Each row in the table below has a label, given by one hidden rule.
[ -9  30  17 -41 -42  -2 -14   5] 1
[ 17   9 -39  12  29 -22  -9 -19] 2
[ 36 -17  16  24  14  27 -14  33] 0
[-15 -38  25 -22 -10  40   3 -10] 1
[-29 -15   5 -22  19  11  -9   2] 1
[-12 -24 -17  20  51  19  11   6] 2
[  4   9 -25   6  49   3  20   6] 3
[  3  35  16 -22 -36  17 -27  38] 0
[-10  -8 -27   0 -17 -10  20 -51] 1
[  1   7 -29  36  24 -41  32 -56] 2
[ 14   8 -21   7  37  -3  14  10] 0
[-19   5   5 -39  -1  22   1  44] 0
[  3   9  -1 -27  24 -40  29   2] 4
[-38 -33  21 -26  12 -10  39 -26] 1
[  9  -8 -19  22  21  27   6  -3] 3
[-35 -18   9 -17  -6  -3   8 -20] 1
[-12  -7 -21 -13  56 -41  40 -10] 3
[ 56  12 -35  33  -4   2 -17 -19] 3
[-8 19 18 10 29  6 20 23] 4
[-20 -12  24   7   8 -19  -9   2] 2
[  9  -1 -12  -2 -17 -21  22 -18] 1
[  9   7 -36  -6   2 -57 -29 -25] 2
[ 27  24 -11  20  36 -20  13   7] 0
[-24 -15   7 -19   6  41   8  14] 1
[-19 -12  30 -32 -16  15 -26  25] 1
[  0   0 -41  65  66 -21   2 -28] 2
[ -4  31  -2 -17 -40 -15  -4 -14] 1
[ 23   5 -39   5   5 -45 -12 -80] 2
[  2  -8 -23 -11 -19 -13   8 -29] 1
[-34  -5  20 -21  17  10  10  35] 4
[ -9 -10 -16  10  22 -35  42 -43] 2
[ 15  19 -21  11  10   1 -34   5] 3
[ -4   8 -15  27  10 -21 -29 -30] 2
[-10  12 -10 -12 -22 -25  -4 -25] 1
[ 24 -12  48  41 -23 -21  28   0] 0
[  2  -7 -26  46  15   4  15 -53] 2
[-29 -41  27 -33 -17  36   1 -17] 1
[-27  -6  21 -13 -23   2  22 -13] 1
[ 11   1  -8 -13 -12  -9 -24  25] 4
[  1 -35  46   5 -47   5   1   5] 1
[-37   8  -4 -10 -11 -30  -3 -57] 1
[ 19 -35   9  28  36 -35  24  34] 0
[ -4  -2  23 -43 -46  19   5 -11] 1
[-38 -11   1  -5  29  19   4   7] 1
[ 23  16 -35  60  -3 -70   3 -10] 2
[  7  18   4 -38 -36  -5 -26  27] 0
[-49 -30  19  -7   7  -5  42 -13] 1
[-10   9  45  19   9   6  12  31] 4
[ 18  10 -21  28  25  29  -5   7] 3
[-28  -4  20 -27 -29  13  -7   5] 1
[-25   0  14  -3 -11 -25  -3 -12] 1
[ 11 -17  -9  38  16  23   0  18] 3
[  1   3 -11  21   6  37 -12  13] 3
[10 17 -5 31  9 22 -1 -1] 3
[-29 -14 -28  -7  43   0   7  16] 2
[ 22  16 -10   0 -11  47  -6  35] 0
[ 40  25  13 -12 -38  16 -50  33] 0
[-38 -16   1  -8  44  33  23  31] 3
[-20  -3  25  15   6   3  13  42] 3
[ 43  26  -8  15 -24  36 -23  -5] 4
[-48   1  22 -21  28  24   4  49] 4
[  6 -20 -35  18 -11   0 -10 -43] 2
[-11  -4  -1  -8  32  -5  24  21] 3
[-27 -42   7  -2  12 -26  38 -24] 1
[-37 -15  25 -32  16  35  -7  40] 0
[ 34   4 -32  31  32 -10   2  -6] 0
[ -8 -10 -12  15  43 -24  28 -18] 2
[ 38   8   8  33  -8 -27   5 -15] 3
[ -9 -28  -4 -12  -7  -4   8   8] 1
[-10  -7   1  21  40  42  19  19] 3
[ -8 -27 -14 -13 -13   1   3 -30] 1
[-56 -16  29  -6  -5  15   4   1] 1
[-22   6  -8 -18  39 -33   1  22] 3
[ 37 -19 -39  39  14  -6  11 -44] 2
[ -9  40  15 -25  18  31  -9   3] 0
[-18 -14  -1 -22  33   5  -3  28] 3
[ 34  -1  -8  35 -18   8  -5  33] 0
[ -8 -13  18 -33  -6  38   9  17] 0
[ 33 -31   6  44 -30  -4 -21   5] 3
[ -5  31 -21 -26   4 -50  19 -28] 1
[ 49  44 -54  13  -2  -4 -38   5] 3
[ 25  27 -14  10 -37  -2 -52  25] 3
[ 26  11  -8  14   7   2 -14   4] 3
[ -7 -24  31 -39 -17  -8  22  -5] 0
[ 11  -5   9  15 -14   9  -7   5] 3
[ 16 -23  26   3 -34 -14 -17  12] 3
[ -4   4  13 -34 -15  -4  21  -6] 1
[-42  -9  31 -47   2  39 -18  51] 0
[-10  -9 -19  -7  21  37  -3  13] 3
[  2  21   4   1 -13 -13 -11 -22] 1
[-23 -22  16  -9 -17  26   4 -14] 1
[ 15  14  -7  28 -18 -35 -29 -17] 2
[-35 -18  12 -25  16  39  -4  33] 1
[-16  31 -19  -5  -3 -17   8 -28] 1
[-11  -7   8  -7 -19   8   5 -18] 1
[ 16  18  -7   2 -19 -16 -10 -28] 1
[ -3  12   5 -30   3 -27  -8  32] 4
[-60 -20  34 -44  27  28  14  42] 1
[ -7 -15  13  -9  -2  -3  24 -16] 1
[-17   2  11   2  -1 -22  25 -33] 1
[-24 -11  24 -49 -23   5  16  -6] 1
[  9  44  -8  -4 -23 -57 -15 -10] 1
[ 33 -27  -1   9 -27   7  10 -20] 4
[  5 -11 -15   3  10   5  -5  -9] 3
[-18  -9  14  41  30  20  31  12] 3
[  0  20 -23  12 -14 -27  15 -44] 1
[-21  -9  33 -28 -15 -31  29 -22] 1
[ 14 -31  12  47 -23  14 -10 -12] 2
[ 58 -14 -26  35  -9 -61 -23 -38] 2
[ 29  -2 -10 -12  -4   9 -25  12] 0
[ -6  30  23 -41 -33  37 -22  22] 0
[ 40  17 -27  19  25 -13   7 -32] 3
[-41 -24  22 -30  17  -2  30   0] 1
[ 30  35 -21  11  23 -21  22   1] 0
[ 23   5 -17 -12 -12  -9   3 -16] 4
[-28 -32   9 -18  -4   3  20 -15] 1
[ -7 -29  -3  -7 -10   7  -2 -25] 1
[ 12  16   3  12 -31  25  -4 -43] 1
[ 36   6 -15  -6  -6  19  -7   1] 0
[ 35 -12 -16  27   4 -23  13  -5] 0
[-14 -41   5   0 -36 -18  10  -2] 1
[-27  21  19 -25  12  29   4  26] 0
[ -8  10 -10 -25  39 -19  22  30] 0
[-16   6  -5   1   5  -1 -14  18] 2
[-22  -1  12 -41  13  -9   4  14] 1
[ 15  12 -18 -11 -16 -14   3 -22] 1
[ 94  19  -4  54 -37 -57  -1   4] 0
[ 12 -13  -7  -6 -30  14  -7 -32] 1
[ 19 -16   8  39 -11 -13  -1   9] 3
[  9 -26   6  12  32   4  11  21] 0
[ 36  26   6  36   0 -26  25  -7] 0
[-18  -5  13 -23  -6 -10  -1 -16] 1
[ -6 -18  14 -17  22  24  32  29] 0
Here are more rows. What is the label of each one?
[-27  -9   8 -22  17  30 -35  42] >> 3
[ 25  21 -17   2  11 -30 -25  -6] >> 3
[ -5  -5  -3   4 -28  14 -17 -30] >> 1
[  4   0  16  34 -23  19 -28 -39] >> 2
[13 -5 -3 -7 17  0 10 17] >> 0
[ 13   7  -8 -34 -34  -2  11 -14] >> 1
[-34   2  39 -41  13   9  -7  42] >> 0
[  0  -7  -5 -14  13  36  -3   8] >> 4
[ 16  15  -6  41 -15  23  18  22] >> 3
[ 31  27  10  23 -22  13  -2   4] >> 4
[ 20  -3  36  20 -44  -5 -10  34] >> 4
[ 17 -17   9  48 -23 -25  -5  12] >> 2
[ 10  24   4 -24  31 -27  25  35] >> 0
[ 26  -4 -34  46  21  44 -12  -6] >> 2
[-15   2  -3  19  -5  -1 -40 -21] >> 2
[  6  -2   6 -44 -34 -17  -5 -17] >> 1
[  8   2 -11  -2 -16   4   0 -21] >> 1
[  2 -20   2  49   7  44 -18  19] >> 2
[ 23   9  25  -1 -36  14 -19  16] >> 4
[ 31  16 -14  -7 -25  10 -31  26] >> 4
[ -5  -6 -16  16  14  58 -10  -5] >> 2
[-10   5  39   2   2  21  14  34] >> 4
[-13  11  -2  -5  39   5  24  16] >> 4
[ 13  23   1 -17   1 -21  12  16] >> 4
[ -2  17   9 -16 -31  14 -12  -7] >> 1
[ 44 -12 -10   8  -8  44 -37  20] >> 0
[ 48  30 -29   0 -27 -11 -33   6] >> 4
[-53  18  -5  -3 -13 -30 -23 -39] >> 1
[ 13  11   1 -13  32  -3  20  17] >> 0
[-10  -1  24 -24 -64  38   4  -6] >> 1
[-35 -20  -5 -10  27  -2  15  15] >> 2
[  7  15 -21  21  23  12  -8   9] >> 3
[-21  21  -4 -17  11 -13  -7  24] >> 1
[-17  24  10 -21 -15  12 -19  25] >> 1
[18  2 -9  6  9 13 33  1] >> 4
[ 20  14  -1  -5 -24 -20 -41  20] >> 3
[ 45 -17  12  27  -4  19   0  21] >> 0
[  8  34  20  11  -9   5 -18 -17] >> 1
[-12  -3  15  -3 -17 -25   7 -23] >> 1
A new table starts here. Its rows get labels from a new hidden rule, each label after its row.
[-10 -42 -16  28  -8   5  11  -8] V
[-12  52 -16 -13  -7   4   8  -9] V
[ 47 -17  23  12 -39  22   2  19] R
[-34  -1  -3 -31  54  37 -18 -39] Q
[  1 -27   2  40 -10 -10  19   4] V
[ 52 -23  12   1 -25   1  12  23] V
[-21 -32 -16  19 -12  13   4 -51] V
[-17 -33  10  39  -1  32  28  -1] V
[ 70  -1  14  -8 -35  33  17  21] R
[-29 -22  -3   0  27   9  18  -8] R
[ -1   4   0  -6  -5 -13 -33 -10] Q
[ -8 -16  13  13  34  43  28 -26] Q
[ 24  -2  24 -11 -32  -3   4  30] V
[  8  -8   6  28 -26   2  -6  11] R
[-13  17  -1 -31  11   6  11  -5] R
[-24  10 -11   7  21   0  34   1] V
[-20 -46  10 -49  42  59   1 -39] R
[ -5 -13 -17   1  -7  30  30  35] V
[  5  -3  23  33   0 -10 -40  -3] Q
[  7 -33  -8  41  -5  43  38 -18] V
[-28   8  -4  32 -34 -28 -16  17] V
[ -7  28  -4  22   1 -28  16  28] Q
[ -7  25  -6 -30  13  53  39 -38] V
[ 19  -3  -7  16  -7 -17  -4  16] Q
[ 53 -14  19   2 -36  10  10  43] V
[ 11  21  10 -38  22  -5 -47 -35] Q
[-13  18 -17  22 -39 -27 -27   7] V
[-17  20   8  27   1 -53  13  18] Q
[ 27  -5 -12  -6 -26   1 -44  -9] R
[ -9  -2 -33  21  17 -10  30  -9] V
[-27 -46  35 -55  52  91  48 -45] V
[ -6  43   3 -32  32 -19   5 -13] R
[ 43   1  20 -10 -38  -7  -9  10] R
[-13   0  20 -27  36  24  16 -31] Q
[ 77 -14  -2  -6 -36  -3  15  50] V
[ -4   4  29 -52  31  16 -10 -36] Q
[-21   3   9 -13  43   5   2  11] Q
[ -3  11   1  10 -22 -11 -30  18] Q
[ -3  -6 -13 -21  22  64  33 -31] V
[-14  21  -4 -10  10   3   9 -16] V
[ -3   6  -2   9 -27  -7 -37 -35] V
[ 27   2  25 -37  21   7 -39  -7] Q
[ -4  -6 -21  48   5  16  35   3] R
[-13 -10   3 -20  32  16  -6 -28] Q
[-11   8  21 -34  21  -9 -17 -12] Q
[-10   5  -1  -3   0 -20 -35   8] Q
[ 33 -30  -4   5  -5  -2   4  10] Q
[ -9  -7  23 -56  39  22 -37 -35] Q
[ -1   9  -5 -19  18 -38  -7  16] Q
[ 46  38 -13   3 -40   2 -49  -5] R
[ 50   4  -8  -7 -25 -12  -3  23] Q
[-17 -48 -20  40 -14  -8  47  10] V
[-19   4   3 -19  11 -33  -7  15] R
[-10  -8   9   3  13  10   8   5] Q
[ 48  10 -13   8 -17 -24 -16  26] Q
[-29 -12 -12  -5  14 -10  38   9] V
[ -9 -26  37 -59  62  53   7 -43] Q
[ 26  -7  16   7 -21   4  -1  10] R
[  4  15 -22 -12  -9 -31 -20  14] R
[ -5 -26 -15   5  -3  57  19 -29] V
[-13  -6   2  51 -31 -36  -9  46] V
[ -2   2 -23  25   1  -2  16  16] R
[-41  -1  -5 -19  29   7  10 -21] R
[-26   3  28 -26  43 -18 -19  -5] Q
[-10 -21   7  29   3  -3 -19  -6] Q
[ -4 -33  15  38 -23  10  20  16] V
[  2  27  -6  25  -7 -41  11  10] R
[-37  14   8 -34  34  -6  -3 -38] V
[-24  -6 -11 -36  55  51  34 -21] R
[-15   1  13  21  -1 -28  26  10] V
[-14 -24  -1  -5  27  38  23 -26] R
[-23  -1   6 -62  59   9 -22 -31] Q
[ -8 -29  12  33 -16  27  34  25] V
[-14 -19 -26  17 -30 -38   8  23] V
[-14  33  -4 -34  28   3   8 -12] R
[-13 -29  18  25   8  11  -1   1] Q
[-17  -3  25 -50  45  21  10 -34] Q
[ -5  13 -14  14  11  17  37  -5] V
[ 56   0  20  16 -29 -21 -23  21] Q
[ 58  17  -8  -3 -42 -24 -54 -10] R
[ 43  22   9  -3 -16 -14 -14  25] Q
[-25  13   4 -31  27  32  22 -22] R
[ -7  14   5 -11   7 -10   4  -7] R
[ 32  52  -8   5 -59 -19 -49  13] R
[ -9   5 -18  11  -9   0  19   7] V
[ -9  15  15   1  -5  -4 -44 -19] Q
[-12 -14 -20  -5   4   1  29  -3] V
[ 38   0   4   3 -22  -4  -3  43] Q
[ -3  28 -28  30  -1 -30   6  30] Q
[-36   3   5 -50  41  19  -7 -28] R
[ 64  -3  17   1 -21  31  15  34] Q
[  0  19  -9 -19  10 -11 -19  -7] Q
[-25 -34  -4  19 -16  23 -24  -2] R
[-16  24  -8  10 -16 -31 -43   5] Q
[-23  15   9 -23   9   7  -8 -30] V
[ 38   0   3 -12 -26   4  -8  33] R
[ 31   6 -13  27 -24 -16   6  14] R
[-24 -16  -7  13   3  22   8 -24] V
[-20 -25   2   9 -15 -10 -32  10] R
[ 34 -10   3  -3   5 -26   5  30] Q
[  8 -38   2  11  16  48  53 -17] V
[ 50  -1   1   2 -34 -13   6  12] R
[-20 -10  11 -25  48  57  16 -28] Q
[ -3  14  -6  16   4 -33   7  18] Q
[-38  -8  14 -39  44  11  -1 -34] Q
[-13 -12 -26  -2  -2  49   0  -2] V
[  4 -36   6  23  -2  25  32 -22] V
[43 12 22  0 -6 -8 -8 19] Q
[-10   7  -9 -25  -6 -23 -18   5] R
[-17 -19 -26  44   7 -22  25  12] V
[-13  12  26  17   3 -14 -40   1] Q
[ 15  30 -11  29 -36  -5 -24   9] Q
[-17  21 -14  19 -15  -4  22   0] V
[ 59  -3  19   5 -40  14  11  39] V
[ -2  60 -33 -32 -10 -23 -14 -12] V
[ 59 -25  -4  -1 -31  -9 -15  17] Q
[-12  42 -23   0  -4 -25   3   4] V
[ -8   8  17 -13  14 -12 -41 -15] Q
[  4  40  -3  -6  -2 -62 -12  10] R
[-17  -3   4  33  -6 -19 -15  18] Q
[ 10  -6  11  21  12 -26  12  21] Q
Which label does each new row get?
[ 33 -13   9   8 -35  -6 -25  15]: Q
[ -3  42 -38 -12 -10 -13  -9  10]: V
[ 65  -4 -20 -15 -45  -5 -19  17]: V
[-33 -14  29 -46  33  23  -3 -30]: R
[ -4  14   4  26 -16 -21   8   0]: R
[ -4  15   0   0   4 -21 -12  10]: Q
[ 36 -10  -2  24 -14  -2   0  14]: Q
[  3 -23  -4  11  -4 -15  23  32]: V
[-11 -15  28 -11   4  -4 -18   9]: Q
[-14   8 -49  -6  11  -4  28 -16]: V
[-36   1 -13 -50  46  16  -5  -9]: Q
[ -9  21 -11  -9  12   5  28  -2]: V
[-19  11  -4  28 -29 -28 -30 -10]: V
[-29  10 -30  -1  14  36   9 -15]: V
[-24 -26  -2  49  -9   9   2  13]: V
[-13  73 -11 -26   0  -2   1  -1]: V
[ -4   4   3   8 -32 -19 -57  -8]: Q
[-42 -14   1 -52  36  47 -22  16]: R
[ 11  28 -12   8 -38 -21 -11  22]: R
[ -2   7   5 -16  25  48  61 -40]: V
[ 30  21  15 -20 -15   1 -17  18]: Q
[-11 -27 -35  33   2   1   7  -6]: R
[ 22 -17  15  25 -24 -23   9  34]: V
[ -2 -18 -10  10 -10  -4  -6  12]: R
[ -3   8   8  30 -35 -38   5  12]: V
[ 29  -1  -1  14 -14 -26   4  13]: Q
[ -6 -26   9  37  -9  25  21   5]: V
[  0  16  20 -48  28   3 -19 -33]: Q
[-30  20 -20 -14  16 -13  13  -4]: V
[  1 -13  13  24 -13  -9 -15  17]: Q
[-26 -29  -7  -2  45  26  19 -37]: R
[-20  18   2 -30  27 -48   8 -13]: V
[-17 -21  11  21  13  20  19 -24]: R
[-13  -6  -4   5   4  -5 -23  15]: Q
[  3  -2 -11  10   3  -4   6   5]: Q
[ 30  45 -20 -11 -24 -35 -24  13]: V
[-13 -27  10 -27  31  31  47 -18]: V
[ -5 -19  14  24  -8  25   3   9]: R
[ 40   5  -1 -10 -16  -4 -27  11]: Q
[  8  12  -3  26 -21 -11 -13  -1]: Q
[-16   8  -7  28 -16   7  31  15]: V
[-40  -7  27  14   4  -1 -22  -5]: Q
[  2  21   9   7 -10 -33  -3   0]: R
[ 13 -20  -9  41 -17  -7  32  30]: V
[ -8 -26   2   6   7  10  13 -19]: R
[ -5  22 -29   3 -27 -14   9   9]: V
[ 12  40  -3   7 -18 -10  -4   8]: R
[  0 -24   7  37 -23 -14  22  14]: V
[-24   5  15 -14 -15 -17 -50 -27]: R
[-19   4  -6 -28  39  40  16 -30]: R
A new table starts here. Its rows get labels from a new hidden rule, each label after its row.
[ -8 -15   1  20   8  11 -14  -7] reed
[ 24 -11  11 -16  24  23  19   7] soap
[ 9 -5  8  1 22 31 -4  0] fox
[ -2 -33  -2  -1 -15  -1  26   5] reed
[ 14   9 -14  -2 -57 -76 -10  33] reed
[-74  49  19 -57  63 -39 -80 -60] knot
[ 29 -14   3 -19  23  25  34   9] soap
[-22 -22   7  14  -3 -28 -25 -20] reed
[ -1   0  -5   9 -26 -16   6  23] fox
[-39 -12  -1  -4  19 -10  -2  -6] reed
[28 -2 10  7  3 19 21 14] reed
[ 22   4   3  30 -23   0   4   6] reed
[ -5 -23  -1  -4   3   5  19   6] reed
[ -9 -15  -7   1  17  18  14  11] reed
[-17   4   3   3  34  15 -23  -9] fox
[ 6  5  7  4  7 16 10 10] fox
[ -7  37   6  -5 -23 -26  -6   6] knot
[  6  -4   5  11   1 -11 -13   4] fox
[14 31  4  2  2 18 -3  2] fox
[-13  52  20 -13  25  18 -56 -42] knot
[ -8 -32  -9  13 -10   1   6  -3] reed
[ 30 -12  13   7   1  26  22   3] soap
[ 17  11  -4   7 -22   0 -16 -10] reed
[ 19  17   9  -3 -17   5  15  18] fox
[ 10 -34  -1   0  -5  15  19   1] soap
[ 8  2 -2 17  4  0  0 14] reed
[  5 -13  -4   2  10  35  28   9] soap
[ 24  18   0  22 -24  -6   3   6] fox
[ 13   6   2  11 -56 -39 -19  -4] reed
[21 18  2  4  1 26 20  6] fox
[-40  49  26 -27  45   8 -83 -70] knot
[ 21 -24  -5 -17  18  25  33  12] soap
[ 13 -30   7  -1   1  19  26   7] reed
[22 23  0  0  7 24 16 15] fox
[-26  -9  18   3   5 -41 -35 -20] fox
[34 -7  9  2 14 16 23  7] reed
[-33  11  -4 -27  52  19 -55 -37] fox
[-16 -14  -2  17 -15 -36  -8  -4] reed
[ 10  27  -5   4 -37 -26  -1  29] fox
[  2 -47  -4  -3 -19   9  23   2] reed
[19 -7 10 -2 16 30 14  9] fox
[-18 -16  -1  17  25  11 -18 -12] reed
[30  3  9  2  7 21 10 -2] reed
[  6  33   1   4 -11  -6 -15  -5] knot
[ 16  -8   9  -3 -14   7  14   6] fox
[ -3 -13   5  17   4   1 -11  -6] reed
[ 10  31   8   1  -6  23  -9 -12] knot
[ 1  2  5 16 11 12 -7 -3] fox
[ 27  -2  -4  39 -37 -18 -11  -6] reed
[ 27  11   0  32 -26 -15  -5   3] fox
[13 -2 -5 -3  8 21 29 15] reed
[  4  -8  -7   5 -24  -2   7  17] soap
[ 31 -15  15 -23   2  36  17  -9] soap
[ 33  -2   4 -29  29  17  33   2] reed
[ 24 -13   1 -19  21  30  36  14] soap
[-17  -4 -11   4  34   7 -17  -5] fox
[20  9  1  4  5 24 23 21] reed
[-55  58  18 -49  19 -56 -52 -41] knot
[ 21   5  -1  28 -22   6   0   8] reed
[ -9 -25  -9  -2  -5  12  19  11] reed
[ 27   6  -7  43 -39 -19 -10 -12] reed
[-46  57  14 -40  14 -19 -27 -35] knot
[-59  26 -17 -26  68  -4 -78 -61] knot
[-11 -27   5   6   1  -4  16   0] reed
[ -1 -40 -19  -7  11  22  28   5] soap
[-89   8 -15 -45  50 -51 -40 -42] fox
[ 20  -3  -3  25 -20  -9 -24   5] reed
[-47  51  10 -45  12 -31 -46 -39] knot
[ 11  -3   3  23  -3  -2 -19   5] fox
[ 8  4  6 11  4 20  3 10] fox
[-12 -14   8  22  13   2 -35 -26] reed
[  9  -9  10  22   5   8 -23  -1] fox
[  3  -7  12  16  18  14 -18  -4] fox
[ 24 -24   2 -22  23  24  40  10] soap
[-23 -20  -2   8  12   7   2  -5] reed
[ -4   3   8  -2  30  19 -33  -3] fox
[ 11  32 -11   6 -25 -13  12  24] fox
[ 13  19   0  -6  -2  35 -17 -21] fox
[-14 -25  -7  11   1   5  11   0] reed
[ 16  19  -7   8 -30 -11   8  28] fox
[13  7  3  8  5 14  9 17] reed
[ 23   7  10   5 -20   3  15  16] reed
[ -2  19  -7 -20 -56 -81  -7  43] knot
[ 5 -3  2 12  8  1 -9  8] fox
[ 26   6   3  37 -22   4  -2  -2] reed
[12 -6  5 12  2  4  0  4] fox
[-20 -18  -2  -8  12   5   9   4] reed
[  4 -29  -7   6 -21   3  17   5] soap
[ 21   3   2  30 -26   2   4   0] reed
[-10 -33  -8  -3 -10   2  21   6] reed
[17 23  2  2 -6 16 19  8] fox
[ 1 -6 -2 -6 31 23 -3  2] fox
[ 24   7  11  21 -30  -4   7   4] reed
[ -1 -36 -17 -15  12  26  33   7] soap
[-21 -25  -5  -3   0   6  25  -2] reed
[ 23  15  -4  28 -16   9   0   7] fox
[-11 -29  -3   1  -2   1  16   7] reed
[-52  23 -10 -22  64   3 -67 -56] knot
[ 10  32  -5  -1 -20  -9  -9   6] fox
[  7  30   6   8 -10   9 -18 -11] knot
[ 15   4  -7   7 -53 -36 -25  -5] reed
[  6 -48  -8 -28  11  22  32  -9] soap
[ -5  -9   9  26  11 -14 -41 -23] reed
[ 7  7  1  6  7 15  1 11] fox
[-37 -26  -7  -2   9 -10   9  -7] reed
[-1  4  0  7  0 -1 -3 14] fox
[ 25  -2  13   7 -21  -4  10  10] reed
[16 -5 -6 -9 14 12 21 17] reed
[-17 -38 -10  16 -27 -60 -23  -4] reed
[  8 -50  -7 -17  14  21  28  -2] soap
[29 -3 11 -8 15 16 19 17] reed
[ -4  41  14  -8 -10  -8   2  -2] knot
[ 28   1 -15  30 -50 -60 -20  -1] reed
[12 27  2 -1  9 29 22 12] fox
[ 9 -7 -4  4 12  6 10 19] soap
[-21 -31  -7  -8  -5  -8  27   6] reed
[ 10 -10  -5  -3   7  29  28  12] soap
[ 31 -16   7 -13  12  26  28  -3] soap
[ -4  43  15  -4  15  25 -34 -28] knot
[-17 -28  -1   0   5   7  14   3] reed
[  8 -33 -11   2 -20  -6  15  11] soap
[ -1  14  -7 -17 -26 -15  17  37] knot
[17 -5  2  2  7 19 22  8] reed
[ 12  30  -3   3 -13   5   4  21] fox
[-40  52  15 -35   6  -7 -16 -15] knot
[ 18  18  -5   4 -23   0 -11  -4] fox
[ 14  -7  12   2  -7 -16  -8  -4] fox
[  6 -42  -7  -4 -11   9  21   4] soap
[-10  49   2  -5  -6 -18 -25 -14] knot
[  6   4   5  -3 -46 -54 -23 -10] fox
[-20  -1   3   7 -13 -43 -21   1] fox
[ 10 -17   4  24   8  14 -15  -2] reed
Here are more rows. What is the label of each one?
[-77  58   9 -69  51 -34 -63 -63] -> knot
[  6 -20 -12  11 -19   9  13   7] -> soap
[-24 -14  -1  16  11  -9 -24 -17] -> reed
[-16  -7   0   6  21   6  -9   2] -> reed
[ 18  24   0  -3 -21 -15  16  16] -> fox
[ 21  11   1   2 -23   7  17   8] -> fox
[ 17   8   0  19 -24  -3   9  10] -> reed
[ 15 -24  -5  -8  22  25  16  10] -> soap
[ 28   6   9  30 -13  13   7  -4] -> reed
[  5 -16   8  15   2  18   2  -1] -> reed
[ 12   5   0  11 -58 -35 -18  -8] -> reed
[ -2 -26 -20 -11  12  22  31   3] -> soap
[ -1 -46 -18 -15  14  29  36   4] -> soap
[ -8  40   4 -14 -26 -29   4  18] -> knot
[ -2   4   5  19  13   6 -20  -4] -> fox
[  4 -41 -11  -3 -16  -3  16  -2] -> soap
[ 5 -1 -2 -5  6 31 31  4] -> fox
[-69  58   1 -61  41 -35 -53 -54] -> knot
[ 25 -22  11   0  16  28  29   4] -> soap
[  2  36   9  -1 -22 -28   2  12] -> knot
[ 10 -16  -6  17 -22  -1   8   8] -> soap
[-87  19 -20 -37  70 -18 -54 -63] -> knot
[-61  35 -42   2  28  -4  26 -18] -> knot
[ 1 -2  4 21  9 14 -7  4] -> fox
[  1 -27 -21 -11  13  22  30  10] -> soap
[-25 -42   0  -6  -5   2  25  -2] -> reed
[-29  51  15 -35   3 -45 -49 -31] -> knot
[ -30   21   -6  -36  -43 -112  -11   47] -> knot
[ -1 -21  -7 -10   1   9  29   8] -> reed
[  4  35  -9   5 -30 -26   2  27] -> fox
[-87  15 -18 -38  60 -49 -49 -52] -> knot
[-29  19  -6 -12 -11 -47   3  30] -> knot
[ 14  19  10 -10 -14   3  13  13] -> knot
[ 26  12   1  30 -26  -4   0   7] -> fox
[ -1 -13  -6  15 -20 -11   3   8] -> reed
[-18 -18 -18  -7   8  26  29   2] -> reed
[ 18  -5   1 -21  18  23  34  19] -> reed
